In the data rows, the value 128 means zero.
Some points, one per row:
[132 111 144 129  57  77 182  98 163 117 114 145 144  96  92  99]
[107 130 125  99 160 227 112 169 150 123 149 140 121 133 110  81]
[ 23 153 175 148  98 150  81 255 169 116 130 209 139  79  79  64]
[146  99  82 133 190 191  64 135  87 141 133 153 127 101 203  99]
[149 101 113 112  65  31 165  87 134  80  89  95 186 162  90 174]
[121 104 151 119 112 130 114 179 139  92 174 131 124 118 112  83]
[ 89 142 139 109 187 220 131 235 118 125 116 161 100 112 155  49]
[127 131  73 141 155 110 100 128 122 166 119 141 117 113 167 123]
[101 131 178 116 138 161 156 110 173 102 156 127 145 143  97 113]
[117 158 164 121 171 138 102 162 169 117 155 120 159 103 128 111]
[160 143 112 157 171 145  68  99 102 163  74 139  85 120 149 177]
[131 121  92 152 109 137 138 184 169 101 118  70 148 122 112 109]
[ 96 133 159 159 147 152 150 152 134 159 119 165  87  84 153 116]
[121 136 130 146 148 154  65 105  79 140 125 144 118 128 122 109]
[ 67 125 154 134 149 177 125 167 167  86 144 147 156 132 135  70]
[124 140 145 119 163 120 125 107 108 132 144 123 166 123  69 151]
[109 133 120 146 118  81 139 157 215 154 166 135 193 153 115 143]
[165 118 142 124  68  14 132  72 137 101 131 108 142 114  64 135]
[124 125  91 155 175 193  97 116  82 154  80 163  79 143 144 130]
[117 112 146  88 105  90 148 137 125  99 137 107 159 144 140 139]
[120 142 128 144 137 152  73 130  93 153  99  99 131 169 155 146]
[149 127 118 156  57  65 152  99 122  95  91  96 162 141  95 135]
[152 100 121 110  71  38 142  85 133  86 148  91 160 111  85 164]
[ 93 111 159 111 141 159 159 162 122 135 138 126 108 142 152 106]
[148 101 111 147 174 136 124  27  96 193  59 125  80 178 216 132]
[154 156 131 162  96  80 149 109 116 119 171  86 147  97 108 132]
[132 148 121 188  52  65 157  92 134 122 148 105 159 151 128 173]
[ 95 142 180 106 146  94 114 152 131 115 152 133 142  88  78 118]
[129 111 158 118 133 121 133 126 115 162 164 163 109 137 126  99]
[ 82 106 171  96 124  96 132 177 189  65 144 157 199  85  46 105]
[ 85 163 137 150 174 133 157 165 143 128 174 144 139 116 108  92]
[136 112 162 121  88  81 166  98 127 108  84  92 164 143  85 186]
[156 144 164 129  75  77 135 114 131 123 154 117 130 116 123 144]
[ 60 131 148 100 175 143 128 200 179  73 164 129 126 104  80 106]
[126 143  79  99 165 193  41 126 112 164 126 106  90 160 216  88]
[125 129 154 140 167 122 135 128 150 125 116 134 126 124 142 127]
[166 138 135 136 167 207  75 174 120 158 137 147  82 131 152  88]
[ 99 192 104 138 194 223  72 161  87 170 120 180  96 124 181  93]
[104 138 140 130  97  70 105 132 165  83 160  91 165 137  48 153]
[ 73  96 133 115  86  66 143 116 116 135 120 100 140 117 105 183]
[110 159 169 158 160 187  87 150 171  92 132 158 136  92 130 111]
[ 89 145 139 120 166 196 113 154 159 163 128 158  81 123 174  88]
[140 156 121 112 188 213  76 125 133 149  87 147  93  98 149 103]
[146 105 159 133  57  51 155  61 151 114 104  72 163  92  68 167]
[151 129 156 120  94  74 118  98 107 143 134 114 121 125 102 169]
[111 122 116 144  99  83  85 129 112  87 114 108 134 166 100 129]
[171 102 151 150  55  28 157 123 141  86 109  88 191 138  77 140]
Then 10 other points, each followed by its number:
[135 130 126 128  93 100 145  86 104 136 125 124 126 136 119 127] 0
[136  62 104 153  60  93 140 120 158  94 123  85 149 113  78 161] 1
[106 118 151 112 119  90 146 137 151  80 116 143 180 135  70 138] 2
[130 131 164 159 140 104 153 102 117 137  90 113 135 173 132 119] 3
[142 114  98 146 168 171 125 158 116 175  93 158 110 134 168  95] 4
[ 93 151 150 112 177 187  90 152 150  95 100 165 118 133 147  80] 5
[155 135  95 155 167 207  80 112 111 108  98 118  71 143 150 145] 6
[158  97 143 119 110  72 165  85  90 132 113 137 172 141 109 170] 7
[117 104  90 133 126 168 105 135  96 152 128 145  83 141 150 121] 8
[ 83 121 124 144 133 108 115 159 130 113 166 116  96 123 106  98] 9
Which two of these numbered points are nearest to each point below, looking only along the 2 directions in which the first points spread most? Their numbers follow each, nearest first.
[133 117  98 157 168 184 117 167  96 171 130 122  97 139 180 114] > 4 6
[194 173 158 123  53  98 127 102 135  99 112  98 179 101  58 130] > 1 7
[112 164 103 115 144 146 134 123 107 136 107 190 135 149 183 158] > 8 4
[145 161  91 184  79 108 109 155  86 143  98 119 160 146 142 104] > 3 0
[153 119 108 102 136 110 133  94 125 111 159 110 163 165 119 188] > 0 3
[125 157  89 135 121  99 106 125 132 119 122 151 127 128 143 184] > 3 0
[134  93 145  92  90  79 153 127 149  91 141 101 145 146 101 183] > 1 2
[132  68 134 134 124 135 135 106 116 130 136 121 133 126 129 190] > 3 0
[157  90 116 131 105 105 155 142 147 154 159 121 117 127 175 151] > 3 0
[148  87 105 117 110  62 176  55 125  94 102  77 146 170 108 179] > 7 1
[102 100 147 114  69  40 148 121 119  98 112 113 159 124  84 159] > 1 2
[118 129 131 107 159 191 110  69  83 163 122 119  49 157 193 127] > 6 4
[ 91 137 129 145 146 198 111 160 126 129 147 160 117 101 124  61] > 5 9
[161 101 100 152 148 199 124  81  47 195 106 123  47 181 194 117] > 6 8
[132 131 119 164 110 155  86 133 114 120  97 118 117 127 157 104] > 8 4
[202 112  91 156 153 177  85  62  64 204 109 121  59 190 213 187] > 6 8
[120 137 123 105 155 118 118 164 161 106 122 133 150 148 114 103] > 9 2
[136 132 143 143  81  88 135 120 131 132 107 131 109 138 108 168] > 0 3
[146  97  55 111 163 189  97 121 115 148  87  98  84 188 150  99] > 6 8
[129 157 120 119  81 102 139 190 163  78 173 127 165 129  51 164] > 2 1
[ 53 147 123 100 168 196 122 175 155 131 121 141  71  89 138  73] > 5 4
[116 157  89 171 176 190 102 150  76 135 111 156 155 133 176 120] > 4 8
[183  97 124 133  93  75 112  77 109 124 151 137 183 133 117 163] > 7 0
[155 123 133 135  92  76 106  84 104 110  62 118 168 126 109 159] > 7 0
[250 115  82  84 166 157 109   4  44 203  88 148  45 177 224 156] > 6 8
[167 135 125 117 137 172  96 122  86 150 125 144 109 174 130 129] > 8 6
[ 87 111 167 130 154 187 127 184 121 150 159 180  62 139 122 118] > 5 4
[121 132  93 176 127 171  78 164 105 151  81 147 105 127 162  90] > 4 8
[153 146 102 140 136 113 127  79 123 169 110 119 147 117 152 104] > 3 0
[140 132 155 129 103  41 130  87 120 163  99  75 123 116  69 193] > 7 1
[126 122 103 142 158 155 156 150 123 177 144 151  80 159 143 131] > 8 4
[156 100 119 128  82  74 128 121 138  92 143  88 166 127  54 177] > 1 7
[ 99 125 166 135 128  69 160 129 179  97 164 135 163 110  83 130] > 2 1
[148 150 130 135 128  91 153 125 148 146 157 128 121 137 138 123] > 3 0
[101 152 130 126 194 198 105 191 161 125 155 156  94 147 148 102] > 5 4
[112 172 122 132 147 190 112 202 158 148 142 183 100 120 160 102] > 5 4
[157 108 141 101  89  39 122 115 115 111 146 108 167 141  37 140] > 1 7
[120 147 147 135 137 159 101 120  85 130 140 142 106 122 163 124] > 8 4
[104 126 142 158 111 110 136 149 165  87 164 147 189 115  95 160] > 2 9
[123 156 128 108 133 164 104 130  90 157 146 170 157  94 141 129] > 8 4
[110 107 137  97  93  49 112  25 111 110  74  99 182 138 142 162] > 7 0
[168 122  60 146 153 162  92  24  45 208  95  88  70 177 204 168] > 6 8
[151 147  81 126 130 235  67  68  54 172  91 172  71 137 160 133] > 6 4
[143 108  82 124 140 170  97  71  75 151 128 127  36 151 198 165] > 6 8
[145 137 102 125 158 169 109 106  70 206 116 150 104 158 174  77] > 6 4
[131 115 175  89  76  32 157  96 148  64 110 150 151 147  65 175] > 1 2
[128 103 130 122 101  66 159 171 151  97 114 158 186 143  92 124] > 2 1
[118 110 103 115 117 115 114  80 100 145  91  80  95 148 146 120] > 3 0
[165 117 148  99  38  88 117  87 108 146 111  93 135 118  89 188] > 7 1
[135 103 144 116  93  92 159 108 165 107 127  78 186 179  83 178] > 1 7
[133 124 104 122 155 129 102 126 143 132 125 132 136 171 126 125] > 3 8
[169 113 128 116  86 137 115  74  83 147  92 129  90 132 144 130] > 3 0
[140  99  99 170 147 183  88 145 139 170 133 153 103 133 160  82] > 4 8
[114  89 128 193 110  98 136  84 128 120 121 103 139  96 134 160] > 0 3
[129 126 135 125 213 195 136 146 104 167  98 145 125 136 197 100] > 4 6
[101 149 127 148 149 176 118 207 131 170 124 123 160 131 138  73] > 5 9
[145 122 117  80  84  95 151  88  90 145 138 114 131 129 114 131] > 0 7
[136 153  86 123 180 173 111 174 105 155 123 129 110 139 151  93] > 4 8
[137 138 139 134  80  92 125  76 116 157 141 146 102 133 119 149] > 0 3
[171 108 109 118  43  58 112  55 128 167 115  85 141 109 107 164] > 7 0
[155 119 119 156  69  65 171 120 127 133  67 102 108 125 121 140] > 7 0
[173 141  71 127 134 142 152 108 107 177 161 138 130 192 169 115] > 8 6
